In the data rows, 500 means zero.
Each row of this table is followed by its label. One hidden rule gives the labels. It looks at one to three of the table's principal directions, none of them among the few with the most spread.
[453 493 477 651 373 500 382 700 546 480 459 582 499 642 531 591 462 433 513
 637 520 522 523 535 437 570 417 362 493 515 512 642] qj
[578 516 443 432 570 467 598 415 483 443 419 427 527 446 521 403 546 493 513
 416 429 458 472 511 496 431 573 664 615 380 493 407] qj
[412 501 299 836 422 535 482 768 437 546 474 636 433 669 495 427 609 441 376
 562 373 555 611 567 477 357 542 383 496 302 544 599] mc
[524 521 512 267 440 467 457 473 628 471 371 513 577 616 459 646 277 493 639
 587 555 531 407 516 369 645 450 533 496 537 562 454] gp
[477 525 367 570 529 465 622 500 441 440 416 411 488 498 632 352 616 542 409
 419 440 581 517 465 445 490 594 518 599 402 421 505] hs
[346 604 499 400 447 373 519 378 359 485 513 487 303 405 537 427 644 593 575
 158 697 547 493 496 603 718 616 460 602 567 427 707] gp
[461 537 499 664 537 505 493 472 392 587 605 611 339 333 512 432 591 427 428
 261 545 416 581 488 709 604 492 385 431 571 494 679] mc
[299 552 471 601 397 459 434 560 354 546 514 640 364 494 493 471 548 536 587
 274 637 528 640 509 542 800 586 383 528 516 498 726] rl
[413 422 461 613 504 511 538 522 499 487 530 542 508 491 465 495 523 523 433
 509 466 549 578 495 487 428 500 484 468 477 428 410] mc
[558 508 415 605 498 492 604 497 498 472 449 358 584 482 653 411 462 431 286
 426 363 549 536 304 469 487 612 509 482 548 344 375] rl
[407 496 537 440 384 422 383 617 472 492 461 511 450 591 439 536 540 504 650
 521 623 492 536 580 497 550 568 511 627 479 558 625] mc
[598 456 433 646 514 551 493 639 585 519 488 501 568 512 543 528 429 333 358
 621 355 487 556 388 488 425 453 373 381 548 489 428] qj
[601 493 393 658 555 588 549 598 535 501 564 462 527 536 533 450 617 447 358
 639 320 550 504 464 465 239 472 402 425 399 511 398] rl
[327 608 428 660 410 435 507 484 268 530 532 596 341 439 565 388 568 508 412
  83 545 483 594 423 627 709 660 482 516 506 393 691] pm
[471 486 390 854 478 544 553 539 490 493 493 565 514 485 558 439 543 437 297
 416 360 528 575 478 517 455 531 462 487 420 383 450] qj
[573 544 637 131 581 452 522 218 618 390 372 403 604 392 567 625 313 591 571
 469 568 501 237 466 426 670 434 602 526 635 472 417] rl
[578 531 457 452 585 510 596 352 545 520 469 444 535 371 570 475 399 429 358
 346 423 509 464 369 534 562 549 494 420 573 447 375] gp
[492 504 391 515 519 453 548 554 483 443 318 487 524 529 565 417 523 489 517
 485 447 504 509 545 430 540 579 569 650 354 527 532] pm
[465 548 463 535 422 542 367 700 463 513 462 695 479 684 403 576 489 523 674
 652 490 470 499 623 411 538 414 425 489 358 674 665] rl
[473 516 413 524 443 449 536 522 488 527 481 426 469 504 545 444 491 409 413
 353 497 546 579 406 528 538 648 490 519 524 440 462] gp
[419 537 378 772 424 579 472 682 423 558 548 579 465 636 535 436 603 514 426
 539 433 596 603 523 440 484 551 364 474 365 533 591] hs
[476 454 691 262 575 599 376 443 532 577 581 646 542 548 235 639 458 689 771
 755 589 446 404 744 462 401 385 593 476 398 770 470] mc
[421 581 526 388 448 408 470 413 440 490 412 572 431 439 544 541 367 491 546
 253 614 456 461 437 553 822 517 485 495 638 456 662] mc
[511 445 502 626 530 556 500 556 511 542 617 482 498 443 514 487 552 444 412
 544 466 517 600 433 540 437 481 384 406 560 471 456] rl
[580 536 477 532 461 424 499 557 467 470 450 411 468 471 590 432 544 374 481
 405 493 420 534 425 571 534 557 518 582 548 447 587] qj
[383 548 569 564 502 508 450 439 344 591 572 677 378 423 381 463 579 598 592
 318 590 422 544 606 638 611 533 512 510 465 565 665] pm
[555 466 716   0 658 473 546  99 609 458 474 352 611 337 341 576 425 687 729
 476 620 484 298 614 473 459 578 815 644 478 596 203] qj
[480 476 630 419 456 469 479 352 573 452 425 495 614 484 504 616 282 542 509
 479 554 475 416 478 464 655 464 631 512 628 394 417] pm
[557 471 456 582 540 603 495 570 584 521 546 486 547 599 459 503 600 526 459
 735 400 575 450 626 422 227 472 478 506 320 610 399] gp
[524 483 391 835 566 519 657 474 402 490 573 469 456 358 659 316 612 418 219
 307 371 466 617 381 622 432 506 500 450 511 297 486] pm
[510 502 439 588 614 534 601 414 440 487 565 509 467 361 473 402 669 541 412
 384 386 512 515 472 561 344 552 485 483 409 459 390] rl
[458 436 551 335 549 435 507 423 535 468 465 499 508 374 445 562 422 483 540
 434 553 474 514 434 535 569 506 499 477 623 463 423] pm
[474 543 390 418 487 475 579 431 541 466 439 458 510 522 538 503 453 508 449
 400 469 622 462 426 416 549 571 471 482 483 448 394] hs
[457 488 422 593 566 546 558 535 405 543 517 624 487 470 483 447 461 509 421
 450 405 471 584 439 518 514 474 466 368 476 502 501] pm
[607 513 589 168 538 537 421 529 569 505 454 464 582 622 457 587 393 560 756
 773 571 468 397 603 360 535 400 574 524 456 730 530] hs
[519 443 497 480 610 551 552 448 575 464 431 529 575 532 356 499 618 665 555
 726 399 553 382 690 411 212 475 583 592 280 593 344] pm
[534 477 499 510 567 474 563 422 535 465 435 490 528 405 518 495 478 493 418
 472 444 478 451 456 534 473 476 509 489 554 428 444] pm
[661 462 541 502 502 510 492 540 656 491 531 340 579 502 573 571 447 369 342
 680 427 517 428 363 514 333 429 398 397 684 425 391] gp
[609 499 545 376 540 489 588 274 626 478 562 226 545 386 582 466 543 459 412
 396 531 579 428 453 527 408 623 607 590 544 413 267] hs
[550 500 549 273 485 445 478 484 564 428 327 371 622 585 524 526 420 549 617
 624 518 505 396 537 371 522 575 659 669 450 553 444] qj
[599 447 524 487 760 643 718 102 602 512 621 501 628 221 449 516 397 571 245
 391 296 538 393 382 542 323 434 563 259 548 374  49] rl
[411 500 365 867 376 483 477 750 398 559 559 559 360 616 485 380 731 434 411
 484 472 530 671 552 583 357 575 383 550 395 468 661] mc
[566 523 605 190 564 505 470 375 522 489 590 497 439 487 326 543 616 616 809
 574 631 453 399 697 505 392 419 612 580 395 679 490] hs
[487 619 424 577 509 500 537 451 420 478 357 572 500 491 637 439 445 533 434
 337 442 496 423 480 465 722 531 496 529 446 488 643] qj
[593 397 646 426 493 485 428 567 558 492 537 480 567 521 406 578 427 443 615
 715 537 354 528 526 538 394 369 605 493 596 521 468] pm
[420 571 587 167 461 377 479 297 482 441 400 483 463 452 475 565 400 595 693
 286 689 493 384 530 492 762 566 630 621 562 496 552] gp
[538 545 571 154 427 415 442 536 517 424 334 348 587 674 554 532 404 587 739
 659 618 509 396 536 328 628 540 657 677 489 589 578] hs
[630 549 521 307 667 628 571 352 541 462 439 471 653 554 581 501 388 657 505
 693 390 508 264 603 325 423 383 680 482 326 644 401] mc
[685 544 437 448 558 586 565 472 649 455 356 369 706 602 649 519 357 491 386
 706 316 586 334 443 296 453 481 525 483 430 532 335] rl
[570 518 393 643 507 576 519 592 527 562 537 582 491 552 530 500 431 384 407
 541 406 492 552 459 497 497 404 390 345 492 536 518] gp
[528 483 518 465 486 500 453 509 614 490 445 490 565 488 473 601 421 440 490
 557 469 537 467 441 463 527 514 401 467 572 500 412] rl
[472 510 453 446 520 538 535 443 530 495 508 509 510 550 445 504 535 585 531
 525 482 592 455 580 422 421 531 531 522 365 554 397] hs
[587 475 520 492 500 477 487 554 580 469 405 420 563 566 446 499 581 512 533
 694 440 495 424 575 469 291 526 550 623 424 539 442] qj
[501 549 394 742 477 573 523 603 494 495 437 505 570 609 673 467 464 501 243
 581 331 592 437 430 404 467 498 396 428 457 442 532] gp
[479 456 479 498 463 431 482 564 532 530 536 486 414 492 330 506 649 454 539
 510 518 519 560 517 596 298 577 427 531 509 501 445] gp
[577 383 370 630 646 602 701 428 612 498 573 404 587 445 543 413 534 469 288
 596 334 606 567 471 442 235 470 534 416 403 424 179] mc
[521 436 533 397 544 482 535 437 593 436 328 468 680 503 486 568 315 537 453
 609 401 503 414 450 397 480 518 616 517 521 454 306] pm
[548 518 540 193 698 547 647 136 565 469 530 436 537 336 493 503 461 653 536
 405 526 560 330 549 458 500 464 635 478 458 534 294] gp
[482 527 383 788 397 550 418 803 451 556 506 580 463 678 531 464 590 423 441
 640 416 534 604 511 465 443 505 318 472 408 562 664] rl
[425 499 517 650 370 503 335 673 571 552 458 605 490 603 447 625 465 431 487
 603 523 541 506 540 498 552 509 305 483 546 552 610] gp
[367 475 503 711 437 521 499 499 452 514 584 591 452 519 415 487 620 601 494
 463 528 565 575 572 519 460 511 465 514 450 422 501] rl
[501 477 615 162 641 523 533 304 463 523 549 550 509 407 346 524 442 653 719
 497 586 424 451 594 503 520 444 676 480 463 635 420] mc
[559 494 413 700 486 434 620 501 492 432 457 400 491 445 626 395 573 415 301
 403 403 497 531 368 562 420 517 496 521 570 278 475] pm
[541 509 456 714 459 566 471 618 508 568 625 540 464 513 543 513 497 369 364
 515 442 507 589 392 556 487 433 304 325 599 460 541] hs
[407 583 502 430 342 431 372 651 463 491 428 536 441 669 506 573 495 545 617
 546 606 560 457 502 432 649 521 365 532 552 543 724] hs
[552 477 518 573 493 594 470 529 617 508 549 480 598 551 560 595 397 464 394
 663 438 571 462 445 416 478 406 391 370 566 483 411] hs
[492 516 653 154 584 421 512 233 456 459 500 506 456 325 406 528 462 597 733
 307 670 377 419 572 584 648 486 706 590 546 536 501] qj
[531 471 569 491 502 458 510 433 592 443 331 330 640 480 636 496 427 509 386
 555 481 532 394 479 448 530 601 602 650 549 417 433] mc
[396 469 460 666 475 530 439 647 454 529 470 666 483 572 411 514 542 535 509
 585 452 502 556 587 483 457 491 429 494 393 565 573] pm
[580 526 414 708 290 404 385 860 494 501 408 342 487 666 682 436 527 210 405
 548 477 452 637 372 526 525 635 412 619 568 455 693] pm
[529 414 320 999 532 643 502 837 505 585 523 668 510 614 463 419 650 398 284
 786 232 507 650 569 503 174 415 300 392 306 565 524] pm
[535 410 616 290 600 508 511 384 617 427 427 443 641 468 422 584 440 616 592
 701 492 506 375 576 405 387 451 631 562 475 537 311] qj
[396 407 583 598 454 532 471 463 538 489 599 505 542 494 426 555 533 576 512
 548 553 566 564 555 476 454 508 525 524 502 423 375] rl
Here are more rows. What is the label of each one?
[515 455 467 400 514 506 522 533 560 415 377 480 631 589 523 537 387 533 571
 649 449 524 479 514 324 518 468 599 548 411 522 393] ~ qj
[589 550 471 381 472 392 569 397 540 480 451 306 471 400 639 451 444 345 431
 268 555 496 509 329 574 647 613 518 544 669 378 475] ~ gp
[506 525 472 508 474 503 416 670 415 589 586 571 361 555 384 448 665 451 665
 532 561 432 606 610 584 431 519 436 534 396 685 673] ~ hs
[733 505 672 155 632 501 562 163 658 499 593 281 560 275 514 560 389 424 528
 412 572 426 362 418 597 502 459 630 460 700 480 278] ~ hs
[481 461 498 687 331 395 391 726 537 465 381 448 540 554 551 547 462 321 397
 525 463 476 589 348 535 537 604 385 554 656 363 555] ~ qj
[410 411 572 411 504 481 439 467 590 414 407 625 572 507 339 648 437 595 669
 622 532 496 445 643 412 495 426 565 571 431 537 406] ~ qj
[385 563 507 419 317 353 380 660 339 505 540 497 329 546 466 480 598 438 682
 302 680 450 648 427 592 675 632 433 583 594 488 740] ~ rl
[647 559 420 442 549 498 599 408 595 444 446 314 569 430 710 480 420 376 298
 413 392 563 406 298 460 530 539 448 443 596 395 377] ~ hs
[423 538 525 428 554 472 551 333 398 521 605 553 375 329 484 469 536 545 498
 225 587 477 516 452 628 618 504 481 428 591 443 547] ~ gp
[661 437 599 389 581 584 476 511 589 526 593 480 577 519 476 570 393 455 564
 756 497 400 470 535 485 396 287 557 386 553 599 450] ~ mc
[245 604 664   0 402 264 439 202 337 401 391 472 390 379 420 543 458 715 853
  25 850 486 419 529 531 937 753 739 770 572 466 609] ~ rl
[390 479 468 536 489 512 483 563 434 475 493 599 477 579 458 491 548 596 562
 550 511 518 516 617 440 466 477 545 543 357 549 553] ~ mc
[449 470 443 593 510 485 542 473 518 452 379 554 580 466 480 513 437 502 392
 437 372 521 494 450 465 484 578 531 514 454 415 362] ~ qj
[601 475 641 293 700 610 566 193 561 538 635 531 560 317 397 566 397 587 521
 492 488 431 376 542 552 426 367 629 357 531 564 290] ~ mc
[424 576 586 384 407 400 372 536 427 521 383 560 441 518 502 550 418 510 619
 400 638 428 455 501 551 768 554 476 568 612 551 754] ~ mc
[561 437 484 649 588 559 621 431 502 455 560 444 569 448 564 422 545 522 339
 546 378 484 499 493 502 299 436 623 479 442 387 350] ~ pm
[185 527 489 649 316 403 387 633 292 519 527 711 296 571 431 485 603 587 632
 287 705 506 654 601 571 737 561 433 582 486 471 825] ~ mc
[508 495 492 754 529 583 541 509 456 534 628 491 487 451 585 428 603 510 325
 497 435 532 547 454 549 428 465 407 415 526 414 515] ~ rl
[358 534 398 650 512 479 568 513 329 488 471 542 417 487 588 348 630 586 395
 328 475 533 541 533 522 514 607 541 581 365 453 615] ~ mc
[603 485 415 400 535 518 524 531 675 435 355 390 630 574 548 547 447 451 476
 681 386 599 400 497 334 401 531 484 554 404 559 327] ~ hs
[493 549 448 451 511 529 502 478 487 493 516 575 467 533 405 511 568 560 601
 483 473 531 466 575 457 450 506 493 509 358 585 468] ~ rl
[583 444 481 562 612 512 645 363 543 500 568 427 523 329 525 453 496 441 291
 418 393 491 516 351 598 362 472 496 374 623 340 303] ~ mc
[457 513 531 535 490 511 460 484 503 548 539 560 486 438 392 556 529 517 475
 451 470 539 508 426 552 495 562 346 418 580 484 450] ~ rl
[531 533 374 578 609 597 618 431 541 503 422 526 608 457 650 489 341 496 255
 471 309 599 442 344 392 589 479 391 320 512 449 380] ~ hs
[433 499 537 513 527 474 426 565 354 566 540 642 370 420 389 443 604 488 630
 390 572 351 597 604 652 535 532 524 552 437 630 686] ~ pm
[490 501 536 590 448 458 410 617 432 614 582 595 342 465 406 483 568 379 560
 430 601 371 621 534 704 531 479 409 470 592 565 714] ~ mc
[515 522 324 863 496 539 582 657 372 543 639 499 364 453 691 316 655 336 293
 348 434 494 716 373 603 524 480 327 398 515 396 658] ~ hs
[470 477 536 658 468 549 413 684 397 566 625 606 413 576 473 468 601 503 564
 631 557 418 602 603 561 455 379 447 463 473 587 723] ~ mc
[520 469 482 725 432 445 493 633 448 494 463 450 502 490 568 414 554 382 404
 460 454 426 627 416 580 490 573 506 568 553 384 562] ~ qj
[577 423 543 557 502 526 494 557 555 507 652 436 481 512 381 499 672 479 546
 671 494 490 557 555 551 203 443 491 502 481 499 397] ~ rl
[487 478 565 382 482 411 541 366 527 424 423 361 538 458 534 474 506 551 555
 427 588 508 460 527 489 545 587 674 679 517 408 437] ~ pm
[449 385 576 673 589 621 477 488 512 541 694 699 488 408 337 582 536 550 484
 616 465 456 564 580 571 348 298 419 317 506 510 424] ~ qj
[416 648 516 339 436 408 457 440 324 575 625 555 236 417 525 467 545 477 618
 139 737 448 539 440 679 801 514 385 434 670 521 822] ~ gp
[506 534 683 274 419 374 408 459 446 513 516 403 420 486 461 516 524 526 694
 448 727 396 468 525 617 606 528 593 619 667 507 680] ~ mc
[435 606 442 286 493 375 562 411 367 443 403 395 399 455 645 379 549 548 567
 220 621 516 470 464 502 722 647 588 653 485 481 656] ~ gp
[586 532 468 552 437 543 433 688 496 563 627 514 415 606 594 514 466 346 528
 603 570 453 585 470 520 581 325 354 359 596 571 713] ~ gp
A new table starts here. Each row of this table is followed by its label. One hidden rule gives the labels. It looks at one to three of the table's principal directions, none of them among the few with the most spread.
[531 468 528 431 445 559 491 643 589 537 496 511 486 393 657 502 596 582 487
 466 433 464 493 660 510 490 458 469 542 375 452 503] zf
[431 426 621 653 580 357 341 490 159 595 519 553 745 667 328 508 295 518 578
 378 586 492 380 259 538 596 514 632 472 448 505 231] jd
[504 531 442 529 493 492 600 507 563 403 681 460 375 429 393 536 525 485 410
 608 448 586 578 531 505 515 541 445 448 733 542 626] zf
[518 411 530 630 550 614 221 551 395 759 366 411 762 765 579 445 429 431 589
 434 555 357 288 485 571 653 421 683 623 164 294 473] zf
[467 460 639 460 449 361 629 572 361 372 585 638 512 325 433 533 476 698 525
 403 457 629 550 451 447 430 589 419 425 645 640 310] jd
[515 479 589 385 478 480 513 597 374 505 343 638 595 464 632 418 635 720 543
 321 407 525 533 542 438 412 438 460 538 355 543 403] zf
[516 433 587 629 601 453 440 449 278 600 521 427 611 641 370 529 366 472 547
 443 604 577 407 320 516 624 547 604 502 485 498 381] jd
[417 317 502 675 567 535 419 502 332 514 610 427 631 450 350 685 320 361 664
 615 568 652 342 373 478 468 533 520 511 562 482 412] jd
[497 470 521 479 503 498 538 494 470 483 463 514 493 451 504 523 515 536 535
 473 499 545 509 490 472 456 510 481 505 503 533 462] rp
[539 539 449 576 582 563 425 472 510 571 554 407 543 675 459 446 463 390 453
 556 519 479 480 484 528 620 476 558 523 493 445 634] zf
[527 573 418 482 538 544 579 424 583 446 516 459 403 535 462 465 552 451 442
 564 478 536 590 516 477 497 507 467 493 616 542 663] rp
[533 619 547 388 450 480 433 532 591 574 344 600 552 627 657 315 557 604 428
 334 469 248 552 588 547 560 452 560 521 289 462 458] rp
[518 534 425 411 412 545 602 519 641 381 502 522 384 369 571 493 640 523 465
 599 415 560 567 614 452 386 481 384 498 596 494 663] jd
[474 437 530 600 525 454 421 564 387 531 640 480 565 490 395 562 412 467 489
 536 511 528 442 441 543 563 487 542 482 542 453 425] jd
[449 428 589 505 460 469 412 545 408 542 414 582 657 490 555 508 419 549 615
 413 529 446 399 465 494 463 506 531 518 352 478 314] rp
[499 526 478 526 501 510 560 470 578 456 595 459 435 492 444 516 462 465 471
 553 506 516 529 513 508 535 568 486 467 620 542 562] jd
[531 406 651 508 513 495 327 583 233 677 254 574 782 659 604 391 517 657 605
 271 501 443 373 437 495 544 419 619 604 171 393 310] jd
[497 445 506 570 524 481 399 535 366 604 474 469 557 574 467 519 523 526 494
 454 498 484 441 458 554 559 435 584 530 416 423 451] zf
[501 563 541 381 413 471 505 513 587 491 355 610 508 487 627 403 549 598 489
 391 476 346 541 568 505 457 490 499 508 382 496 433] rp
[476 518 596 538 485 401 410 502 383 581 445 564 620 639 480 432 422 588 506
 349 538 375 452 423 557 595 525 603 483 393 494 332] rp
[459 522 474 600 569 471 422 448 429 559 539 474 558 659 389 489 412 448 490
 481 532 436 482 417 552 589 507 585 481 516 515 483] jd
[524 465 481 588 570 578 373 483 506 612 520 388 579 611 493 519 398 330 526
 574 581 464 397 467 534 593 472 576 548 399 390 535] rp
[507 450 457 505 475 538 569 511 585 427 612 433 395 332 487 615 503 410 507
 657 509 622 486 536 474 440 520 420 490 616 481 575] jd
[513 461 543 640 610 464 482 414 332 510 609 419 581 605 300 534 322 379 528
 560 605 627 444 304 487 596 566 553 473 627 511 465] jd
[453 440 531 609 581 447 415 455 312 569 512 474 603 599 398 563 382 452 575
 470 580 541 410 346 516 541 508 567 487 471 518 377] jd
[614 502 567 414 654 633 527 478 503 586 351 456 559 569 593 397 510 476 525
 398 529 513 567 521 426 536 473 520 599 343 525 515] rp
[546 460 541 542 520 568 458 523 524 540 546 431 573 525 516 497 411 413 532
 558 549 522 423 503 491 564 528 520 533 461 427 525] jd
[582 473 457 455 539 675 618 491 663 439 544 384 418 390 578 538 536 386 538
 654 502 671 514 598 402 447 534 386 547 563 509 705] rp
[476 628 424 380 353 463 599 519 688 392 461 604 346 440 583 417 680 647 390
 469 370 378 634 656 524 430 497 436 456 574 545 611] jd
[411 466 630 457 282 361 569 608 546 383 561 667 497 280 521 542 442 701 533
 414 460 416 480 560 529 435 629 460 417 569 551 270] rp
[507 505 409 481 438 591 543 516 667 453 537 446 405 426 573 537 580 453 496
 622 460 529 494 620 488 452 503 432 511 542 468 669] rp
[435 567 517 406 353 362 580 521 581 340 543 661 426 335 511 496 505 587 461
 505 458 443 569 528 497 386 536 410 408 615 560 412] jd
[525 600 426 433 499 524 572 376 626 451 402 493 398 548 511 432 551 451 456
 524 511 449 592 507 482 468 507 485 499 547 526 617] rp
[457 611 446 273 346 404 699 518 657 346 384 672 247 285 642 480 774 753 418
 388 357 442 701 661 479 303 478 361 438 556 651 499] rp
[518 378 564 531 544 568 320 519 338 713 249 463 687 628 634 502 506 510 643
 372 569 455 326 453 506 519 412 614 620 138 374 370] rp
[508 532 599 467 488 420 504 501 461 531 445 566 529 537 496 432 461 602 472
 350 518 395 537 470 532 559 535 560 484 448 531 351] rp
[515 538 485 393 491 534 498 565 569 493 445 561 494 451 629 448 596 542 478
 468 436 455 557 601 476 438 423 448 525 406 502 528] rp
[521 557 376 699 651 602 318 354 593 649 618 273 545 814 364 490 285 133 451
 681 651 377 405 406 599 731 501 657 521 495 374 677] rp
[452 549 530 465 486 435 495 436 438 500 347 610 558 595 492 415 497 604 527
 347 493 388 543 447 501 473 516 545 489 450 570 395] rp
[558 475 540 411 453 548 603 589 543 448 490 520 452 365 599 485 624 618 492
 482 421 595 545 611 444 444 504 415 526 510 514 549] jd
[464 403 618 470 435 495 424 551 415 567 308 591 658 473 609 493 463 610 640
 347 520 414 396 497 490 445 506 549 556 277 461 282] rp
[516 554 447 374 350 591 630 536 831 388 494 517 335 321 649 485 603 530 463
 572 426 423 574 725 488 415 554 400 503 552 498 644] rp
[558 533 549 276 308 547 705 692 755 364 509 602 332 197 760 460 742 755 440
 455 327 525 615 811 445 380 533 317 498 508 552 581] zf
[560 392 633 629 574 596 259 491 387 752 366 387 792 747 546 447 283 365 629
 433 666 384 261 400 543 689 511 700 617 175 302 372] rp
[471 438 592 494 442 491 374 571 492 562 450 555 652 471 608 513 385 478 598
 464 559 398 367 504 515 489 493 530 525 300 418 326] rp
[485 479 572 551 502 426 412 517 326 549 458 558 640 603 439 445 451 568 513
 407 506 461 454 403 524 550 484 578 501 449 462 383] jd
[483 511 401 464 419 515 592 488 651 393 564 477 327 338 511 585 581 457 465
 642 466 553 539 576 493 404 503 408 471 635 498 619] jd
[544 454 521 570 541 509 424 579 432 574 599 433 534 518 449 513 485 465 437
 534 497 517 467 494 548 605 448 557 526 490 394 507] jd
[507 356 450 693 641 603 298 452 328 693 476 306 639 669 432 612 397 279 610
 596 621 577 295 366 529 587 425 622 588 351 348 521] jd
[478 406 564 524 552 518 551 461 435 457 521 482 551 406 457 599 366 436 636
 530 580 640 446 415 423 434 582 456 497 541 577 394] rp
[547 554 422 528 535 554 480 426 608 575 484 380 404 611 498 484 527 400 425
 547 541 428 510 522 557 596 485 564 523 479 438 628] rp
[536 548 496 423 506 547 578 503 618 443 514 510 450 444 552 459 523 491 474
 522 476 509 576 572 458 473 519 437 503 536 542 571] rp
[534 560 432 565 614 536 446 394 494 560 506 408 507 687 413 449 451 353 447
 551 554 471 519 423 524 598 472 571 513 520 470 608] rp
[506 426 501 635 608 565 387 499 429 600 597 377 604 597 431 562 358 342 552
 575 581 545 386 432 520 603 502 566 531 461 442 504] jd
[496 583 424 544 577 452 455 441 439 517 547 486 487 647 402 452 509 445 409
 520 496 478 554 426 533 561 441 536 468 560 510 574] jd
[488 558 570 510 480 401 473 495 417 522 490 571 571 622 478 416 460 599 477
 384 510 431 496 440 528 573 537 549 457 476 538 409] jd
[496 499 485 461 520 488 493 432 456 532 349 513 490 529 534 499 544 507 535
 444 530 482 506 455 487 446 460 518 523 412 510 455] rp
[562 516 487 429 485 621 514 560 652 504 483 473 492 465 639 449 561 477 490
 542 460 489 512 639 468 492 478 453 554 427 455 624] rp
[469 409 533 648 522 468 432 462 396 554 580 416 555 533 360 603 337 404 553
 551 602 529 379 375 548 581 561 586 488 542 445 404] rp
Here are more rows. What is the label of each one?
[489 458 487 596 591 517 470 510 413 480 658 455 562 510 359 544 396 394 502
 598 508 600 489 427 486 535 502 501 489 624 502 526] -> zf
[533 535 449 420 539 553 665 508 580 401 554 488 355 388 513 512 626 549 457
 529 419 634 638 587 432 429 511 386 488 637 624 635] -> jd
[539 600 499 458 474 470 566 521 549 483 518 527 424 563 497 389 604 628 371
 422 419 441 614 568 533 574 512 510 474 563 538 580] -> zf
[525 387 576 525 543 568 434 504 404 593 381 461 628 517 554 528 440 471 626
 457 569 540 388 453 465 497 495 544 577 333 441 405] -> rp
[421 546 533 428 377 316 530 576 441 444 481 681 440 411 507 483 611 746 427
 343 399 394 585 529 557 440 476 488 424 522 571 338] -> zf
[510 533 499 390 481 449 641 531 445 438 428 582 383 420 545 475 718 727 455
 373 384 586 633 554 456 411 473 423 481 544 628 509] -> zf
[467 500 595 532 501 461 302 456 402 662 284 564 729 726 553 394 362 504 585
 324 596 259 380 404 558 581 487 665 545 210 420 291] -> rp
[427 542 418 556 518 418 569 380 489 411 584 493 388 499 335 573 456 447 477
 563 524 539 556 403 513 470 554 485 416 713 607 514] -> rp
[483 506 499 368 380 519 563 525 612 457 332 588 441 380 666 483 631 627 541
 428 443 435 527 621 472 368 492 441 523 405 516 479] -> rp
[452 509 518 586 558 362 519 441 372 453 661 502 480 510 310 572 371 453 476
 530 563 574 510 341 521 539 553 509 405 672 588 399] -> rp
[422 397 604 575 427 396 406 604 351 531 554 573 623 440 461 573 404 590 564
 432 509 468 383 450 551 511 522 548 473 451 465 270] -> zf
[446 440 525 510 409 468 492 513 525 455 513 532 513 377 508 583 428 479 570
 549 536 493 424 491 501 431 541 478 481 508 471 403] -> rp
[518 498 501 509 540 518 472 545 446 522 527 496 546 537 509 478 526 514 490
 495 470 542 498 507 487 519 461 492 514 479 498 533] -> zf
[494 544 430 438 436 533 552 532 683 457 532 497 368 403 574 517 591 505 441
 552 444 443 557 637 521 461 487 448 490 529 501 595] -> jd
[440 657 425 455 395 373 630 426 712 373 612 549 259 440 435 503 516 535 356
 521 479 363 641 553 576 504 589 467 372 716 611 534] -> rp
[437 503 449 436 382 434 600 581 542 347 584 604 381 284 499 560 630 622 460
 547 374 561 580 587 484 355 482 378 441 658 557 523] -> zf
[492 528 466 636 639 492 411 334 404 570 511 409 579 735 320 482 321 306 508
 542 626 470 462 308 529 617 523 617 495 542 488 507] -> rp
[609 537 502 309 506 604 616 541 538 477 292 548 457 459 706 375 765 657 490
 407 386 590 613 633 386 391 417 398 582 387 532 638] -> jd
[482 575 392 367 402 515 640 535 710 342 547 562 306 304 596 518 668 547 434
 589 387 528 624 665 462 348 478 341 459 625 569 651] -> rp
[483 602 314 394 414 558 663 450 791 334 553 485 234 345 579 546 666 448 435
 678 424 545 617 658 462 351 500 334 453 672 570 765] -> rp
[462 454 488 589 523 519 334 458 469 594 458 460 625 599 483 529 357 342 571
 547 597 399 368 421 543 536 469 591 532 373 387 433] -> rp
[481 560 438 547 559 437 387 500 401 603 485 503 506 672 444 450 568 532 395
 423 464 385 537 465 591 591 390 599 494 440 471 505] -> zf
[401 509 445 584 512 397 468 385 433 471 525 518 481 538 332 568 393 424 511
 528 558 450 497 360 545 482 522 551 438 611 540 414] -> rp
[521 550 333 471 501 580 605 483 664 386 617 428 310 397 486 546 632 405 414
 702 424 616 598 598 466 424 459 382 485 695 511 777] -> jd
[554 445 567 430 477 538 511 556 512 531 421 499 513 408 624 507 543 535 539
 470 512 531 465 550 468 466 481 474 550 373 452 450] -> jd
[449 380 629 525 451 459 357 580 323 584 384 585 732 505 588 526 411 570 665
 390 547 476 321 436 489 463 488 543 535 266 440 257] -> rp
